In the rows, 128 means zero.
The rows of D fall into 3 groups, and each row is roughly a mix of its group's hidden directions.
D (82 x 10):
[[120 125 128  84 123 152 113  95 190 114]
 [ 97 161 134 142  81 127 152 177 125 150]
 [132 194 165 111 106 154 108 119 137 117]
 [127 104 134 110 128 174  86 108 161  87]
 [106 159 139 138 134  92 195 128 108 136]
 [146 152 163 158 132 117 186 115 100 151]
 [133 143  98 154 142  89 158 120  70 133]
 [145 150 149 110 174  72 135 107 129 153]
 [147 162 119 138 122 146  88 159  94  81]
 [119 177 127 127 115  99 114 176 151  91]
 [119 111  94 162 139  70 149 148 124  98]
 [113 156 134 152  97 107 170 163 103 165]
 [120  74 130 134  98 174  87 120 127 117]
 [149  99 109 130 131 164  82 167 112  95]
 [121 112  99 107 155 142  98 122 179  85]
 [126  98 106 141 133 129  92 177 142  78]
 [112 132 127  76 131 127  94 114 188 123]
 [119 150 124  84 130  94 149 106 173 165]
 [134 116 157  95 123 171 130  96 143 179]
 [134 108 135 129 112 132 103 160 188  84]
 [145 107 155  96 161 123 100  75 155 128]
 [120 144 141 112 135 137 155  84  99 187]
 [141 143 153  94 155  99 146  81 162 153]
 [134 109 120  98 164 150 106  91 180 113]
 [120  85 145 121  83 164 132  92 145 156]
 [107 122 100 106 118 177  88 134 159  94]
 [137 111 123 164  91 116 117 166  73 144]
 [145 161 158 116 111 125 166  81 135 168]
 [149  86  87 158 141  90 154 139 103 121]
 [131 186 148 121 122 126 152  89  97 159]
 [153 129 143 179 136 155 158 127  82 102]
 [133 161 185 102 157 101 119 108 157 138]
 [130  82  92  92 127 139 110  86 158 133]
 [144 168 161  95 143 152 110 104 176 130]
 [156 152 105 152 132 101 156 116  67 133]
 [109 160 140 107 141 158 122 101  81 172]
 [ 97 111 155 106 127 127 149 101 181 166]
 [140  83  96 163 134 140  92 159 112  99]
 [110 161 121 126 106  88 167 155 125 175]
 [146 118 143  92 160 127 121  75 172 143]
 [115 105  98 107 134 175  90 121 162  96]
 [145  74 111 122 158 124  77 106 111 117]
 [157 137  94 156 133 113 123 151  72  96]
 [111 109 158 109 117 127 145 109 197 151]
 [117 179 117 150 134  83 156 116  87 124]
 [143  63 132 127 127 131 112  83 112 158]
 [125 114 112 183 143 148 149 160  85 105]
 [130 122 166  92 129 139 121  78 177 139]
 [152  89 115 141 130  57 112 139 119 135]
 [131  95 110 159 111  78 138 152  83 139]
 [136  82  99 117 168 102 112 109 164 104]
 [148  92  98 145 133 134  97 173 119  84]
 [105 190 168 109 115 134 132 100 145 143]
 [108 148 120 111 174 118 160 111 173  92]
 [122 145 152 141  98 116 167 129  79 171]
 [165 104 123 155 161 157 136  96 100  89]
 [137 179 154 141  88 137 107 173 112 131]
 [139  64 103 158 165 124 142 112 107 125]
 [145 157 150 107 168  82 151  98 141 152]
 [124 136 104 155 123 141  99 184 127  79]
 [127 183 153 120  96 172 103 152 134 126]
 [123 114  96 129 123 155  77 158 149  84]
 [135  93  88 161 141  80 151 146 114 108]
 [120  90 117 122  98  83 144 114  94 169]
 [111 138 126 159 108  94 171 156  80 136]
 [124 147 114 107 136 138  87 145 180  82]
 [146  67 113 124 159  95 129  91 134 143]
 [131 118 142 135 129 183  95 125 141  71]
 [133 133  88 167 131 130 141 169  81 104]
 [117 139 131  73 131 100 126  92 179 135]
 [123  87 100 174 140 115 152 147  84 117]
 [125  94  89  92 149 115  75 119 147 120]
 [116  82  62 119 110 120 109 139 117 146]
 [113 175 177 105 117 119 144 125 171 145]
 [119 194 155 107  89 123 118 151 141 133]
 [107 149 153 108 102  94 149 131 147 186]
 [114 182 154 130  95 100 161 148 106 147]
 [103 160 172 102 114 139 134 100 173 151]
 [133 161 173 171 128 120 151 156  88 131]
 [116 203 161 121 109 127 121 119 142 111]
 [143 114 152 120 109 112 169  97 183 154]
 [121 149 160  96 126  95 147 103 161 175]]

One row of each group comes first, with its name. Which group is each row after those in?
[ 81 145 125 143 136  68 159 123 151 122] : (5)
[111 123 122  81 111 109 131 103 175 171] : (128)
[136 113 139  96 159 158 131  70 160 144] : (18)

[153  84  91 148 152 147 114 113  94  96] : (128)
[127 155  91 161 130 119 153 176  90 111] : (128)
[137 123 187 127 115 134 156  83 137 164] : (128)
[136  55 103 129 130 111 119 102 109 151] : (18)
[116  97 104 127 118  53 146 131 115 137] : (18)
[140 100 138 159 118 158 145 119  71 165] : (18)
